One vector is turned by the same rotation once a tick. Each row is the vector after some number of ticks, and that number follows the row.
The counts run from 0 to 634.
[112 109 134 144 147 160 116  99 157 142 130 132 156  97 150 139 129 146
 131 157  98 134 106 149 181 110 108  75  75 174 136 162 116 172 138] : 634
[161 114 141 110 143 167 112 138 154 175 102 176 150 123 100 112 170 128
  58 128 119 153 115 151 174 104 159 145 135 103 139 143 127 133 138] : 230
[137 103  89 130 156  85 144 140 149 141 142 142 157  88 153  68 134 117
 106 140 125 125 110 146 105 118 129 108  85 107 193 138  93  98 104] : 145
[131  88 108 137 104 108 166 132 102 110 139 123 153 109 148 108 190 113
 113 111 161 104 134 103  63 122  86 119 108 129 149  78  90 136 144] : 324
[149 108 134 156 122 126 138 147 120 122 131  87 156 136 167 142 158 109
 118 150 192 127 144 102 121 168 120 158 171 162 179  94  96 131 156] : 504
[141 117 172  74 115 140  75 130 102 130 130 113 133 104  86  96  99 148
 121 131 163 116 149 124 111 123 117 173 160 110  92  82 156 130 129] : 225
[148 145 120 137 174  75 137 154 179 137 113  98  99 109 109 154 163 141
 158 146 153 126 111 132 110 118 155 159 104 127 126 155  85  90 145] : 347
[ 99  85 150 139  86 167 105 149  99 108 147 158  92 105 167 123  98 132
  89 133 115 148 140 173 136 134 128 137 115  94 148  80 154 139 120] : 255
[118  80 111 116  97 151 120 141  87 159 110 118 128  79 110 106 114 125
  93 140 135 156 121 207 124 109  99 123 136 146 134  94 142  84 129] : 408
[105  99 125 108 158 120 126 147 155 120 120 110 148 148 165 125 101  98
  74 132 145 136 161 103 112 139 151  78 135 117 195 127 120 132  78] : 299
[146 138 122  85 145 100 187 154 162  93 158 103 132  85 141 160 159 126
 150 162 176 139 153 130 137 125 104 126 122 113 129  95  92 126 135] : 516
[ 66 156 158 102 110 139  58 182 134 150 145 105  91 147 135 149 101 148
 135  98 114 139 117 122 133 136 173 142 115 147 116 119 110 153 102] : 457
[137 161 120 142 142  85 104 102 189 169 136 145 124 154  89 113 151 192
 125 107 134 140 104 165 153 117 118 118  90 110 151 139 117  94 151] : 178
[107 121 128 133 122 197 129 146 123 143 156 145 135  95  87 125 101 126
  90 129 150 125  80 170 150 149 196 104 107 144 133 110 159 129 121] : 243
[151 122 135 136 104 186 104 143  93 117 118 172  81 100 142 102 111 113
  95 143 121  75 117 111 173 125 134 103 121 126 170  93 135 133 145] : 435
[151 113 132 101 110 154 130 126 128 114 115 160 148 130  67 113 111 140
  80 125 192 114  96 159 121 118 141 123 146 163 151 151 185 117 134] : 395
[191 107 138 104 126 137  88  86 130 127  64 135 102 174 115 123 123 123
  68 129 129 137 147 123 128 139 133 124 102 122 133 166 152  98 134] : 384
[156 122 147 103 137 124 131 122 104 103 115 132 176  66 123 132 146  79
 111 181 171  82 130 153 161 119 134 138 167 119 110 105 160 145 123] : 46
[128 129 132 136 119  97  90 161 126 110 148 139 101 115 172 128 145 144
 136 127 116 120 142  37 136 111 123 125  94 100 133  78  93 155 128] : 487
[148 102 118 142  89  99 124 134 130  80 170 148 140 162 171 151 128 131
  79 122 147 186 135 137 122 155 130 100  86 109 171 122 147 121 111] : 521
[160 121 185 114 150 130 107 155 144 115 127 124  83  73 129 163 106 141
 125 167 152 147 108 131 118 111 165 128 141  87 133  93 144  96  96] : 31
[180  99 110 157 113 101 122  96 110 152  74  94 130 140 147 143 180  80
  87 137 137 141 145 133 117 155 128 101  99 125 121 157 105 114 106] : 536
[103 113 151 139 129 122  93  94 156 160 117  91 164 150 100 169 135 159
  97 102 142 159 129 194 120 147 110 108 137 135 115  93 152 106 152] : 24
[ 98 129  92 104  99  70 143 175 122 140 129  99 126  82 139  97 125 132
 154 128 172 132 121 168  83 119  92 132 123 153 151 113  99 119  85] : 142
[192  98 114 172  99 118 122  90 122 127 169 147 151 125 129 131 143 133
 112 147 138 165  99 133 154 111 107  83  76 125 135 183 128 112 114] : 369
[108 137 114  71 166  68 153 129 161  86 125  91 136 109 126 173 142 130
 138 145 170 123 165 103 126 136 123 137 115 150 127  94 127 110 138] : 514
[153 104 122 162 116 142 148 146 124 133 150  87 174 126 159 139 164 121
 118 142 189 152 130 106 122 175 132 147 146 168 161 106  93 135 154] : 505
[140 127 156  92 135 128  70 102 128 139 146 115 126 157  99 143 107 156
 123 108 136 173  88 152 103 159 161 143  78 155 117 158 140  89 119] : 191
[114 108 157 135  99 175 121 162 118 114 182 134  75  82 155 136 103 137
 133 157 118 144 143 159 173 123 123 137 118  88 114  82 121 140 125] : 253
[121 151 105 137 147  81 109 137 174 172 115 146 184 140 125 115 179 148
  96 114 132 142 124 100 160 147 164 138  96 130 147 148 112 179 127] : 496
[116 159 143  86 129 147 125 126 108 157 114 137  96  82 107 131 162 124
 156 151 138  70 121 134 195  95 116 132 127 152 100 134 109 166 121] : 431
[156 190 138  83 120 104 115 124 158 144  77 112 110 118 103 169 148 154
 140 145 161 120 137 157 183 125 101 118 143 153 125  99 122 127 154] : 14
[178 101 124 143 108 156 130 158 143 139  95 112 130  67 110  82  99 135
 126 179 140 101 146 125 148  76  83 118 138 118 120 139 119 138 152] : 601
[136 149 134 140 126 100  92 118 115 118 161 144 138  73  76 144 139 137
 167 143 134  89  81 151 148  85 116 132 103 120  78 108 144 115 141] : 209
[209 133 165  86 128 164 119 120 122  87 184 153 139 111 135 131 116 106
 120 158 146 127  99 165 152 125 144 110 117 105 133 141 113 103 126] : 200
[118 114 123 127 139 103 148 136 133  97 115 103 184  93 165  98 114  90
 120 150 172  86 135 166  84 171 143 135 123 131 149 133 135 169 110] : 311
[118  71 157 138 142 187 118 154 161 154  97 102 153 117 145 131 123 116
  77 144 124 138 154 124 119  93 115  92 170 128 161 110  98 143 136] : 451
[ 92 117 183 128 151 123  91 132 121 126 149 153  79 126 146 130 138 126
 128 145 137  88 139  90 185  97 148 155 149  95 148 128 137 170  88] : 265
[ 60 103  87 134 144 140 149 130 147 118 136 154 119 116 125 129 152 112
  87 109  89 117 136 162 137 140 172 111  46 103 127 125 129 131 134] : 93
[ 96 128 135 149  93 125 106 127  95 124  94  93 109  89  89 176 141 126
 139 129 148  96 145 122 127 123 115 133 119 139  58  73 167 141 139] : 56
[129 100  87 147 110 140 116 136 133 121  75  94 152 170 152 103 129  92
  80 111 127 109 174 107 109 164 129 129  95 160 151 148 104 142 159] : 120
[147 111 116 133 114 101 107 152 120 145 146  97  71 114 126 130 141 119
 144 153 129 161 155 166 175  97 103 181 122 114 115 150  86  71 132] : 570
[ 95 139 127 163 155 138 113 170 148 117 135 101  67 122 124 177 120  84
 136 143 122  90 138 116 176 126 193 132 121 112 119 136 103 112 134] : 83
